In the data rows, zero lies at 4.5, halfway between 4 and 5.
Here are some points:
[4 4 3 5 4 5 4 3 3 5 3 3]
[2 2 6 5 5 4 5 4 3 4 2 4]
[4 6 2 5 5 2 7 8 8 6 5 3]
[5 5 4 1 6 4 2 4 4 8 7 4]
[4 7 3 2 3 4 2 6 5 6 8 7]
[7 5 4 6 4 6 4 5 5 3 6 5]
[2 2 7 4 6 5 6 4 3 3 2 5]
[3 3 8 3 6 6 6 4 4 2 5 6]
[4 3 8 4 3 2 3 4 2 7 0 5]
[4 4 5 4 4 7 4 2 2 5 6 4]
[2 2 7 4 7 4 6 4 4 3 3 5]
[6 8 3 5 0 5 2 6 6 3 5 8]
[7 8 3 6 0 5 3 6 6 3 5 8]
[5 4 3 5 4 5 4 4 4 5 4 3]
[2 3 5 4 7 3 7 6 7 4 4 5]
[3 3 8 4 6 7 5 3 3 3 5 6]
Here are 12 more points, each followed by its number:
[5 6 1 6 5 2 7 8 8 6 4 3] 0
[4 4 6 5 3 4 3 4 3 5 3 6] 1
[5 5 6 4 5 5 6 5 6 3 6 6] 2
[2 2 7 4 7 4 7 5 5 3 3 5] 3
[5 7 3 2 2 4 2 6 5 5 7 7] 4
[9 5 4 4 8 4 2 0 3 9 4 0] 5
[3 2 5 6 5 4 5 3 2 5 2 3] 6
[5 5 2 6 4 3 6 7 7 5 3 3] 7
[3 3 4 5 4 4 4 4 2 5 2 3] 8
[4 6 2 5 5 1 7 8 8 5 5 3] 9
[4 5 2 7 3 4 5 6 6 6 3 4] 10
[4 4 5 6 3 4 4 5 4 5 2 5] 11
Which two of these numbered points are nearest to each point below, ignoring the 2 directions in which the first points spread most? Their numbers follow each, nearest first.
[4 4 6 3 6 5 6 5 6 2 6 6] > 2 3
[5 5 3 7 3 4 4 5 5 5 2 4] > 10 7
[6 5 3 4 4 4 4 4 4 5 5 3] > 6 9
[4 6 2 5 5 2 7 8 8 5 5 3] > 9 0
[4 5 3 5 6 1 8 8 8 5 5 3] > 9 3
[3 3 4 5 4 4 4 3 2 5 2 3] > 8 6
[5 5 2 7 4 4 5 6 6 6 3 3] > 10 7
[4 6 3 1 5 4 2 5 4 7 8 5] > 4 1
[3 3 4 5 4 4 5 3 2 5 2 2] > 8 6
[2 3 6 4 7 3 7 5 6 3 3 5] > 3 2
[8 4 5 3 8 4 2 2 2 9 5 1] > 5 6
[7 6 4 7 3 6 4 5 6 3 5 5] > 0 7
[3 3 3 5 4 4 4 3 3 5 2 3] > 8 6
